In the data rows, 128 means zero.
Every row has a hidden score from 0 to 30. What is each row's score? 15 is about the middle. The score is a weighted sum of the row's numbers plus the product of two more (or one squared), each taken from its middle value.
[119, 135, 138, 113, 117, 170, 160, 94, 111, 119, 108, 174, 103, 171, 144, 125, 122, 154, 123, 100, 144, 112, 147, 156]: 10
[113, 155, 147, 122, 139, 95, 109, 130, 117, 106, 134, 160, 137, 140, 154, 106, 123, 113, 133, 88, 101, 134, 114, 164]: 19
[102, 178, 132, 156, 136, 132, 152, 145, 135, 127, 129, 162, 107, 164, 110, 122, 144, 126, 101, 109, 80, 124, 147, 126]: 20
[133, 119, 137, 130, 113, 152, 113, 107, 108, 127, 130, 133, 141, 123, 162, 126, 138, 129, 134, 87, 118, 120, 122, 131]: 19
[122, 124, 138, 120, 124, 141, 135, 83, 121, 142, 99, 133, 133, 108, 129, 140, 132, 153, 137, 122, 118, 128, 110, 116]: 28
[190, 111, 137, 135, 124, 110, 80, 114, 163, 97, 79, 121, 149, 150, 119, 148, 72, 88, 110, 203, 191, 174, 84, 178]: 12
[124, 141, 115, 96, 119, 139, 124, 121, 123, 134, 145, 139, 110, 123, 132, 138, 129, 142, 119, 115, 112, 129, 117, 133]: 14
[114, 132, 144, 110, 114, 185, 176, 106, 117, 137, 59, 146, 102, 169, 150, 131, 139, 153, 122, 104, 129, 127, 127, 160]: 15
[135, 128, 122, 143, 112, 101, 115, 129, 122, 143, 117, 117, 131, 129, 103, 142, 141, 108, 117, 147, 138, 147, 135, 105]: 11
[148, 114, 131, 125, 103, 99, 123, 141, 146, 138, 161, 123, 142, 124, 128, 148, 150, 111, 125, 113, 135, 130, 114, 120]: 12
[100, 106, 120, 120, 169, 106, 128, 139, 120, 118, 149, 77, 159, 80, 160, 140, 128, 132, 134, 156, 145, 167, 101, 132]: 14
[144, 87, 137, 127, 157, 110, 147, 144, 99, 124, 147, 66, 136, 85, 135, 101, 159, 140, 146, 153, 164, 136, 110, 105]: 15
[125, 110, 133, 119, 106, 134, 130, 121, 119, 126, 136, 118, 134, 107, 148, 135, 124, 121, 152, 121, 118, 167, 112, 110]: 17
[134, 118, 132, 121, 108, 128, 150, 132, 135, 127, 146, 127, 128, 127, 104, 124, 135, 119, 136, 76, 113, 95, 133, 113]: 13
[92, 189, 121, 134, 153, 145, 90, 142, 140, 118, 122, 142, 140, 137, 118, 140, 78, 118, 99, 112, 99, 119, 143, 143]: 14
[121, 108, 127, 117, 125, 112, 126, 120, 121, 123, 136, 114, 133, 115, 123, 118, 137, 139, 143, 122, 131, 124, 125, 130]: 16
[123, 131, 139, 105, 121, 147, 136, 114, 119, 123, 120, 159, 128, 118, 127, 147, 122, 142, 109, 129, 113, 128, 151, 124]: 14
[129, 138, 124, 139, 125, 106, 141, 137, 147, 125, 121, 115, 139, 149, 105, 130, 135, 106, 131, 136, 129, 132, 149, 127]: 9
[146, 120, 128, 114, 117, 135, 110, 117, 114, 126, 176, 138, 132, 126, 147, 131, 132, 138, 151, 108, 132, 114, 125, 117]: 16
[136, 115, 120, 129, 137, 97, 143, 138, 154, 155, 143, 125, 128, 142, 130, 111, 149, 131, 135, 176, 123, 135, 122, 124]: 10
[134, 115, 116, 152, 124, 115, 124, 139, 123, 130, 130, 115, 125, 133, 104, 133, 163, 118, 112, 146, 128, 122, 184, 122]: 17
[158, 96, 129, 106, 141, 141, 162, 112, 104, 134, 145, 95, 128, 113, 132, 139, 164, 170, 143, 141, 155, 121, 140, 107]: 18
[137, 123, 129, 108, 114, 122, 150, 109, 119, 141, 162, 116, 123, 118, 148, 133, 159, 152, 137, 117, 133, 111, 138, 108]: 10
[125, 119, 130, 131, 112, 102, 138, 119, 123, 131, 137, 139, 127, 135, 114, 136, 125, 115, 140, 114, 118, 122, 129, 125]: 11
[115, 119, 125, 128, 129, 132, 136, 124, 103, 126, 156, 119, 129, 124, 135, 141, 121, 136, 122, 116, 124, 121, 130, 116]: 14
[107, 138, 122, 121, 123, 131, 133, 106, 120, 150, 136, 139, 132, 125, 129, 136, 120, 148, 80, 120, 127, 113, 95, 138]: 8
[86, 147, 142, 120, 123, 150, 124, 117, 115, 108, 144, 169, 119, 161, 155, 127, 122, 117, 134, 103, 104, 139, 136, 162]: 18
[121, 127, 153, 120, 117, 121, 132, 134, 132, 126, 152, 147, 122, 125, 133, 101, 145, 121, 129, 119, 117, 112, 133, 109]: 10
[169, 107, 132, 101, 155, 130, 169, 98, 113, 144, 153, 109, 113, 128, 135, 157, 143, 183, 145, 143, 153, 106, 130, 119]: 19
[131, 109, 127, 126, 109, 109, 136, 119, 121, 143, 154, 104, 127, 119, 149, 119, 134, 135, 150, 132, 125, 120, 106, 149]: 13
[133, 125, 128, 148, 117, 103, 114, 129, 132, 120, 122, 129, 130, 132, 148, 116, 133, 94, 122, 117, 128, 139, 139, 146]: 14
[123, 126, 131, 124, 133, 123, 119, 141, 150, 133, 145, 102, 126, 119, 123, 133, 169, 113, 124, 112, 119, 129, 135, 119]: 17
[140, 97, 128, 134, 114, 100, 116, 128, 136, 137, 142, 126, 125, 126, 130, 128, 141, 121, 138, 169, 117, 119, 122, 128]: 15
[129, 129, 135, 122, 119, 160, 123, 113, 120, 128, 134, 141, 124, 127, 146, 136, 115, 131, 147, 117, 129, 120, 128, 122]: 16
[135, 135, 121, 104, 107, 135, 125, 115, 142, 120, 165, 137, 132, 137, 144, 137, 126, 127, 163, 121, 112, 110, 122, 102]: 14
[139, 116, 129, 125, 103, 110, 101, 133, 136, 111, 130, 145, 134, 125, 133, 126, 134, 112, 140, 106, 126, 130, 123, 148]: 15
[157, 109, 154, 118, 100, 106, 145, 106, 137, 130, 127, 140, 112, 151, 122, 148, 153, 115, 136, 131, 140, 149, 124, 165]: 12
[167, 119, 127, 133, 112, 106, 117, 139, 137, 126, 127, 124, 129, 141, 121, 135, 132, 106, 111, 126, 135, 146, 114, 132]: 16
[105, 171, 130, 131, 132, 149, 109, 150, 133, 115, 130, 164, 121, 144, 125, 115, 128, 115, 111, 91, 92, 131, 148, 154]: 20
[142, 112, 129, 125, 115, 101, 130, 132, 116, 105, 144, 123, 132, 134, 124, 117, 137, 120, 133, 114, 132, 121, 113, 136]: 14
[142, 114, 124, 121, 124, 128, 126, 140, 120, 127, 169, 119, 135, 132, 111, 133, 149, 123, 153, 127, 121, 160, 125, 116]: 18
[66, 174, 88, 158, 106, 135, 72, 169, 150, 132, 131, 166, 134, 152, 82, 88, 92, 100, 79, 124, 92, 111, 131, 95]: 5
[116, 132, 129, 118, 128, 151, 132, 125, 82, 132, 136, 147, 121, 121, 133, 142, 136, 175, 114, 126, 125, 115, 130, 104]: 16
[107, 127, 147, 121, 141, 140, 122, 122, 125, 127, 138, 133, 136, 116, 143, 116, 129, 131, 148, 121, 123, 120, 118, 126]: 15
[123, 134, 158, 105, 115, 190, 153, 114, 116, 111, 134, 153, 114, 139, 140, 145, 169, 143, 135, 95, 110, 134, 155, 133]: 21
[126, 140, 130, 115, 123, 147, 119, 113, 117, 129, 111, 145, 121, 130, 164, 134, 131, 145, 113, 113, 128, 107, 117, 144]: 15
[153, 108, 123, 180, 112, 107, 126, 146, 130, 125, 151, 122, 129, 95, 112, 96, 126, 104, 128, 130, 140, 120, 106, 96]: 13
[129, 93, 119, 106, 179, 103, 140, 126, 113, 122, 139, 90, 140, 97, 148, 134, 146, 120, 162, 153, 166, 137, 123, 117]: 16
[138, 133, 135, 117, 109, 124, 144, 125, 202, 126, 133, 131, 104, 126, 135, 115, 160, 128, 145, 127, 113, 126, 142, 112]: 10
[74, 117, 128, 145, 126, 143, 92, 148, 120, 127, 139, 140, 138, 114, 159, 66, 127, 119, 160, 105, 113, 101, 113, 112]: 14
[130, 116, 131, 123, 106, 115, 121, 141, 119, 114, 135, 122, 132, 127, 139, 138, 161, 123, 131, 125, 132, 120, 133, 118]: 15
[131, 145, 129, 100, 173, 157, 156, 105, 111, 133, 123, 125, 138, 135, 147, 161, 99, 159, 102, 158, 143, 154, 127, 156]: 14
[152, 126, 120, 132, 109, 103, 125, 156, 136, 119, 153, 123, 128, 145, 101, 136, 150, 125, 124, 147, 119, 155, 105, 124]: 20
[144, 109, 122, 167, 117, 99, 112, 139, 132, 124, 154, 123, 144, 132, 119, 149, 143, 103, 128, 138, 130, 142, 125, 131]: 17
[109, 121, 144, 112, 108, 145, 130, 113, 118, 124, 153, 154, 123, 139, 144, 152, 173, 167, 139, 117, 109, 107, 146, 125]: 19
[70, 144, 136, 144, 114, 118, 87, 154, 132, 106, 122, 158, 129, 133, 122, 99, 106, 92, 138, 104, 97, 116, 114, 165]: 14
[143, 103, 123, 118, 111, 119, 141, 127, 113, 126, 124, 120, 129, 119, 141, 143, 148, 130, 145, 111, 127, 126, 116, 99]: 16
[132, 115, 127, 131, 120, 120, 131, 128, 131, 132, 141, 111, 128, 108, 140, 114, 146, 122, 137, 94, 124, 98, 126, 113]: 14
[115, 106, 115, 126, 128, 128, 126, 121, 123, 136, 146, 129, 128, 121, 124, 133, 140, 146, 130, 88, 124, 132, 128, 114]: 22
[106, 108, 134, 122, 93, 132, 101, 140, 136, 124, 127, 176, 128, 120, 159, 98, 140, 110, 147, 96, 84, 84, 134, 107]: 17
[116, 143, 119, 158, 149, 108, 102, 152, 142, 104, 108, 101, 143, 130, 134, 106, 89, 84, 126, 148, 130, 154, 112, 176]: 21
[115, 125, 132, 132, 125, 140, 134, 119, 122, 115, 150, 139, 130, 132, 151, 130, 120, 149, 109, 112, 132, 130, 131, 113]: 11
[142, 94, 115, 121, 158, 104, 142, 123, 109, 121, 138, 56, 143, 100, 168, 119, 143, 107, 117, 151, 170, 152, 113, 114]: 13
[83, 183, 99, 144, 138, 140, 88, 155, 150, 103, 118, 133, 146, 121, 115, 108, 98, 95, 98, 121, 100, 120, 127, 127]: 13
[115, 183, 112, 152, 133, 113, 78, 160, 143, 139, 117, 162, 145, 110, 97, 92, 85, 90, 92, 138, 104, 120, 131, 125]: 9
[108, 140, 120, 163, 152, 121, 120, 169, 148, 139, 100, 102, 118, 139, 101, 83, 155, 106, 110, 147, 95, 84, 130, 95]: 17
[90, 140, 147, 137, 118, 137, 86, 137, 130, 112, 127, 147, 130, 140, 148, 83, 103, 96, 142, 81, 86, 104, 82, 157]: 19
[153, 129, 119, 122, 131, 103, 126, 146, 127, 133, 157, 114, 131, 143, 128, 134, 135, 117, 143, 121, 124, 129, 129, 124]: 19
[140, 116, 153, 129, 117, 108, 118, 133, 125, 118, 139, 142, 128, 121, 130, 132, 147, 109, 117, 87, 130, 122, 126, 131]: 15
[196, 116, 133, 103, 129, 125, 135, 130, 134, 136, 98, 100, 128, 162, 104, 135, 134, 112, 95, 183, 190, 194, 136, 170]: 10
[126, 133, 142, 107, 104, 158, 126, 125, 115, 117, 82, 168, 125, 127, 114, 142, 135, 138, 127, 113, 117, 111, 143, 122]: 19
[149, 114, 132, 124, 87, 115, 121, 132, 137, 118, 122, 118, 131, 129, 142, 118, 143, 100, 124, 150, 140, 118, 109, 128]: 15
[154, 92, 121, 122, 135, 119, 167, 124, 121, 135, 121, 69, 114, 124, 112, 148, 160, 158, 117, 158, 153, 122, 143, 90]: 19
[120, 129, 104, 125, 132, 117, 128, 135, 124, 92, 181, 118, 125, 122, 139, 118, 145, 122, 122, 133, 126, 134, 126, 117]: 15
[109, 143, 122, 116, 125, 143, 142, 118, 125, 134, 121, 142, 120, 132, 134, 144, 129, 143, 130, 112, 107, 131, 139, 126]: 14
[124, 133, 112, 134, 127, 120, 128, 140, 123, 125, 137, 121, 125, 90, 134, 118, 139, 123, 139, 108, 120, 131, 133, 114]: 15
[118, 123, 124, 134, 108, 124, 135, 118, 122, 139, 123, 122, 135, 131, 131, 116, 147, 140, 140, 119, 112, 124, 108, 106]: 12
[126, 166, 142, 134, 121, 136, 152, 131, 128, 130, 114, 154, 101, 177, 112, 120, 153, 130, 94, 103, 79, 110, 149, 146]: 19
[143, 100, 118, 107, 160, 109, 147, 113, 97, 132, 172, 80, 148, 99, 162, 138, 131, 140, 167, 148, 155, 179, 172, 125]: 13
[86, 110, 118, 140, 119, 185, 100, 133, 135, 130, 74, 150, 132, 76, 149, 94, 80, 130, 154, 113, 132, 91, 97, 121]: 27
[90, 133, 120, 152, 131, 111, 103, 163, 142, 111, 136, 132, 143, 126, 127, 94, 112, 105, 149, 120, 107, 82, 135, 93]: 12
[104, 172, 110, 162, 130, 149, 99, 152, 152, 150, 107, 149, 148, 128, 64, 84, 140, 116, 92, 142, 107, 88, 146, 87]: 15
[192, 115, 152, 112, 94, 176, 172, 89, 131, 151, 53, 150, 94, 178, 88, 169, 126, 175, 95, 133, 169, 115, 130, 120]: 25
[97, 117, 127, 130, 88, 165, 119, 134, 148, 135, 100, 138, 120, 149, 137, 103, 146, 107, 190, 94, 120, 85, 140, 116]: 17
[88, 173, 113, 149, 159, 120, 74, 176, 166, 142, 118, 141, 149, 134, 118, 87, 57, 99, 104, 128, 136, 147, 100, 133]: 5
[125, 137, 132, 163, 132, 101, 99, 158, 143, 120, 141, 124, 135, 127, 105, 122, 132, 108, 148, 129, 114, 117, 133, 116]: 17
[140, 112, 131, 137, 118, 99, 120, 114, 133, 139, 122, 133, 137, 121, 134, 119, 136, 108, 136, 128, 132, 120, 140, 125]: 11
[96, 141, 127, 115, 93, 115, 125, 128, 106, 155, 155, 138, 118, 133, 121, 127, 144, 114, 123, 109, 118, 119, 124, 109]: 6
[151, 112, 150, 129, 109, 140, 147, 103, 125, 116, 117, 146, 100, 168, 133, 133, 149, 133, 125, 91, 118, 118, 153, 141]: 18
[126, 117, 124, 108, 134, 98, 111, 124, 132, 140, 143, 119, 134, 129, 125, 116, 146, 114, 145, 129, 99, 134, 117, 115]: 15
[162, 86, 115, 132, 149, 113, 143, 138, 112, 126, 133, 70, 130, 112, 127, 141, 164, 147, 136, 143, 159, 169, 108, 107]: 19
[138, 103, 122, 115, 140, 101, 136, 123, 113, 117, 150, 89, 150, 105, 158, 134, 131, 130, 156, 166, 168, 175, 112, 135]: 13
[142, 113, 126, 132, 133, 134, 139, 121, 115, 124, 151, 122, 121, 102, 138, 127, 154, 138, 156, 125, 125, 115, 116, 111]: 20
[112, 131, 121, 169, 158, 116, 70, 143, 142, 114, 109, 115, 151, 116, 126, 56, 94, 86, 134, 152, 144, 160, 107, 155]: 12
[113, 129, 134, 139, 125, 168, 152, 119, 119, 135, 89, 138, 113, 136, 116, 118, 153, 146, 124, 122, 119, 86, 151, 104]: 22
[136, 116, 114, 114, 164, 162, 165, 123, 117, 144, 129, 95, 136, 97, 119, 146, 113, 152, 137, 146, 169, 170, 124, 116]: 13
[129, 110, 124, 126, 117, 150, 145, 116, 116, 139, 134, 150, 106, 135, 142, 147, 119, 154, 141, 113, 121, 132, 119, 121]: 17
[111, 194, 123, 117, 153, 149, 114, 130, 134, 131, 134, 152, 140, 142, 116, 119, 89, 124, 78, 129, 116, 161, 152, 159]: 11
[108, 164, 130, 128, 125, 126, 111, 132, 126, 119, 113, 171, 109, 132, 134, 137, 120, 108, 108, 96, 101, 144, 124, 161]: 17
[93, 164, 129, 128, 124, 130, 105, 135, 132, 131, 162, 153, 120, 141, 97, 103, 108, 101, 123, 102, 81, 124, 143, 149]: 12
[140, 98, 92, 146, 169, 106, 141, 139, 126, 130, 157, 46, 136, 110, 144, 112, 161, 124, 161, 159, 154, 135, 106, 99]: 16
[95, 124, 122, 121, 133, 135, 130, 119, 124, 122, 152, 126, 124, 106, 140, 142, 113, 137, 156, 117, 120, 116, 137, 115]: 17
[136, 156, 144, 143, 128, 122, 95, 141, 140, 106, 133, 148, 129, 155, 150, 121, 128, 97, 117, 113, 113, 168, 123, 164]: 29
[130, 121, 137, 113, 119, 161, 175, 111, 117, 139, 92, 141, 96, 156, 135, 109, 143, 160, 126, 131, 102, 97, 157, 116]: 14
[130, 92, 122, 131, 157, 126, 147, 124, 104, 137, 165, 78, 150, 105, 180, 136, 151, 158, 160, 157, 156, 131, 131, 114]: 17
[78, 120, 134, 142, 129, 161, 127, 136, 131, 114, 95, 142, 132, 104, 146, 64, 109, 144, 131, 109, 128, 87, 98, 97]: 13
[129, 131, 126, 126, 98, 91, 140, 126, 151, 125, 171, 141, 130, 129, 154, 135, 141, 107, 128, 92, 111, 128, 140, 120]: 15
[121, 129, 127, 125, 131, 132, 135, 127, 125, 133, 112, 126, 130, 133, 117, 116, 134, 126, 130, 150, 113, 107, 145, 117]: 13
[112, 198, 128, 123, 158, 163, 138, 87, 129, 130, 113, 160, 120, 148, 96, 150, 87, 144, 81, 135, 125, 146, 130, 163]: 11
[77, 152, 127, 104, 164, 182, 142, 94, 118, 135, 100, 124, 122, 137, 128, 165, 112, 170, 43, 166, 157, 163, 152, 115]: 20
[180, 102, 144, 108, 88, 134, 107, 121, 134, 117, 99, 143, 116, 137, 155, 139, 120, 153, 143, 110, 138, 141, 96, 163]: 19
[121, 145, 134, 115, 122, 131, 135, 124, 124, 139, 139, 118, 117, 118, 90, 146, 131, 95, 131, 110, 112, 139, 138, 130]: 15
[108, 134, 157, 111, 109, 137, 141, 117, 112, 118, 113, 152, 117, 148, 173, 158, 129, 107, 135, 95, 98, 122, 123, 156]: 28
[116, 134, 128, 117, 113, 106, 109, 139, 116, 121, 144, 137, 128, 152, 116, 147, 137, 94, 129, 110, 118, 136, 142, 127]: 13
[171, 120, 127, 136, 123, 94, 122, 137, 126, 132, 129, 120, 129, 138, 126, 139, 122, 115, 133, 150, 137, 119, 113, 128]: 17
[130, 115, 112, 117, 162, 112, 161, 117, 104, 141, 149, 91, 142, 96, 142, 148, 149, 160, 160, 134, 167, 154, 99, 104]: 11
[141, 120, 134, 128, 105, 100, 117, 134, 136, 135, 130, 126, 131, 124, 137, 138, 129, 111, 141, 125, 129, 145, 115, 137]: 14
[139, 123, 117, 146, 131, 82, 111, 172, 141, 124, 161, 108, 145, 129, 127, 107, 138, 127, 150, 126, 129, 122, 127, 128]: 17
[136, 98, 122, 114, 117, 97, 129, 131, 128, 118, 117, 126, 132, 121, 137, 122, 131, 124, 137, 97, 128, 105, 111, 124]: 13
[169, 108, 140, 119, 70, 137, 142, 99, 131, 137, 87, 165, 111, 164, 156, 156, 124, 117, 105, 111, 146, 93, 134, 147]: 11
[126, 135, 124, 132, 115, 111, 149, 125, 126, 130, 165, 118, 133, 116, 159, 131, 143, 111, 143, 146, 119, 125, 135, 137]: 27
[98, 181, 146, 139, 116, 155, 134, 132, 157, 144, 98, 143, 94, 171, 90, 128, 160, 129, 97, 112, 77, 117, 178, 131]: 16
[159, 72, 124, 115, 153, 137, 174, 106, 110, 126, 78, 59, 111, 100, 150, 122, 155, 152, 142, 152, 186, 132, 98, 102]: 24
[123, 130, 152, 117, 120, 135, 131, 108, 91, 138, 162, 135, 117, 116, 162, 123, 109, 140, 106, 121, 131, 121, 128, 123]: 11
[126, 131, 124, 178, 129, 122, 112, 167, 142, 117, 109, 110, 134, 133, 113, 62, 143, 119, 136, 122, 130, 126, 142, 91]: 12
[122, 135, 130, 121, 124, 139, 146, 123, 112, 131, 132, 125, 126, 115, 160, 132, 126, 144, 136, 120, 133, 111, 131, 126]: 15
[152, 125, 135, 127, 112, 117, 124, 134, 136, 141, 124, 129, 131, 127, 134, 126, 133, 115, 140, 113, 118, 132, 137, 127]: 16
[95, 186, 130, 143, 143, 125, 108, 140, 152, 134, 140, 152, 144, 142, 127, 135, 99, 113, 101, 129, 95, 131, 138, 156]: 15
[117, 121, 133, 119, 102, 131, 139, 109, 112, 130, 160, 140, 125, 129, 113, 143, 139, 133, 140, 97, 105, 133, 111, 128]: 15
[123, 121, 143, 149, 103, 129, 136, 112, 124, 128, 142, 135, 113, 150, 142, 146, 137, 139, 134, 107, 121, 124, 127, 115]: 14
[122, 118, 134, 111, 115, 141, 163, 111, 117, 131, 103, 142, 130, 162, 138, 140, 130, 136, 140, 96, 116, 99, 130, 139]: 14
[87, 106, 124, 143, 130, 153, 106, 129, 64, 106, 85, 155, 121, 118, 151, 93, 77, 143, 181, 113, 139, 86, 98, 119]: 23
[168, 118, 124, 130, 162, 83, 121, 132, 132, 117, 128, 96, 152, 117, 118, 143, 107, 110, 137, 172, 173, 205, 115, 149]: 12
[90, 119, 113, 194, 133, 136, 105, 138, 127, 138, 114, 131, 136, 86, 134, 54, 134, 116, 170, 118, 103, 118, 116, 76]: 20
[126, 121, 111, 114, 165, 95, 147, 138, 107, 128, 148, 89, 138, 92, 172, 127, 136, 138, 160, 139, 170, 149, 94, 102]: 14
[99, 134, 130, 142, 111, 131, 94, 128, 169, 115, 111, 149, 130, 100, 157, 89, 128, 91, 141, 107, 127, 114, 135, 151]: 12
[112, 153, 123, 157, 123, 144, 153, 134, 106, 161, 91, 136, 94, 132, 101, 107, 139, 157, 112, 134, 118, 75, 146, 94]: 14
[131, 136, 127, 120, 125, 109, 108, 139, 137, 116, 140, 127, 124, 127, 127, 130, 140, 87, 112, 133, 132, 138, 116, 122]: 13
[148, 132, 126, 135, 120, 106, 121, 150, 132, 123, 151, 121, 132, 136, 118, 127, 141, 98, 116, 133, 127, 148, 123, 140]: 22
[140, 132, 126, 148, 125, 104, 119, 150, 130, 133, 148, 120, 132, 135, 123, 160, 110, 105, 120, 139, 123, 140, 122, 132]: 21
[125, 105, 129, 105, 120, 112, 122, 121, 117, 134, 150, 142, 113, 122, 134, 136, 113, 124, 149, 110, 118, 113, 144, 126]: 16
[122, 133, 116, 139, 149, 103, 115, 137, 135, 152, 136, 131, 138, 141, 87, 159, 140, 100, 114, 129, 124, 146, 141, 137]: 16
[185, 101, 162, 115, 119, 142, 164, 97, 144, 132, 111, 133, 98, 156, 126, 181, 144, 163, 111, 132, 151, 124, 139, 137]: 23
[173, 115, 123, 128, 126, 133, 80, 128, 156, 110, 81, 125, 146, 161, 132, 119, 65, 91, 103, 170, 177, 194, 74, 180]: 13
[95, 129, 138, 150, 100, 139, 114, 112, 115, 121, 123, 157, 125, 126, 141, 95, 143, 118, 155, 76, 99, 106, 109, 196]: 18
[103, 135, 130, 107, 111, 135, 144, 106, 125, 127, 108, 154, 127, 123, 136, 150, 143, 142, 132, 115, 122, 108, 126, 135]: 13
[122, 148, 131, 102, 158, 129, 138, 144, 121, 132, 160, 122, 123, 128, 129, 156, 136, 128, 125, 106, 106, 120, 135, 133]: 20
[83, 121, 118, 148, 127, 178, 117, 121, 126, 113, 171, 156, 125, 107, 161, 81, 83, 144, 137, 103, 132, 84, 120, 109]: 12
[100, 134, 127, 125, 122, 134, 139, 136, 125, 128, 151, 127, 129, 122, 135, 129, 124, 138, 135, 108, 122, 150, 139, 110]: 11
[117, 128, 123, 139, 133, 126, 125, 131, 117, 132, 146, 132, 123, 131, 122, 154, 123, 133, 113, 92, 114, 116, 133, 117]: 18
[153, 127, 126, 129, 114, 119, 116, 132, 138, 142, 116, 134, 129, 129, 120, 118, 124, 96, 119, 104, 125, 144, 126, 130]: 13
[145, 187, 116, 108, 168, 191, 149, 103, 127, 139, 96, 165, 111, 142, 110, 184, 82, 179, 42, 143, 136, 133, 176, 190]: 14
[150, 83, 116, 102, 157, 112, 161, 116, 112, 117, 140, 73, 137, 116, 159, 133, 163, 146, 159, 165, 174, 166, 117, 124]: 13
[157, 79, 133, 122, 147, 142, 164, 102, 100, 130, 130, 70, 144, 118, 148, 157, 171, 166, 178, 154, 182, 142, 114, 120]: 21
[95, 110, 124, 154, 143, 126, 103, 142, 131, 125, 118, 121, 144, 108, 137, 66, 138, 134, 163, 121, 114, 88, 107, 90]: 22
[122, 129, 131, 107, 123, 160, 151, 112, 127, 134, 120, 127, 123, 128, 110, 152, 134, 143, 162, 129, 131, 113, 120, 122]: 19
[133, 134, 157, 126, 113, 129, 135, 118, 134, 125, 117, 160, 96, 171, 161, 132, 154, 130, 127, 93, 91, 118, 153, 141]: 19
[143, 122, 123, 142, 132, 108, 112, 134, 143, 115, 133, 132, 151, 131, 146, 122, 126, 102, 131, 124, 125, 134, 123, 141]: 18
[132, 159, 128, 109, 158, 171, 160, 98, 113, 140, 123, 136, 121, 129, 112, 164, 97, 175, 94, 185, 146, 167, 133, 131]: 10
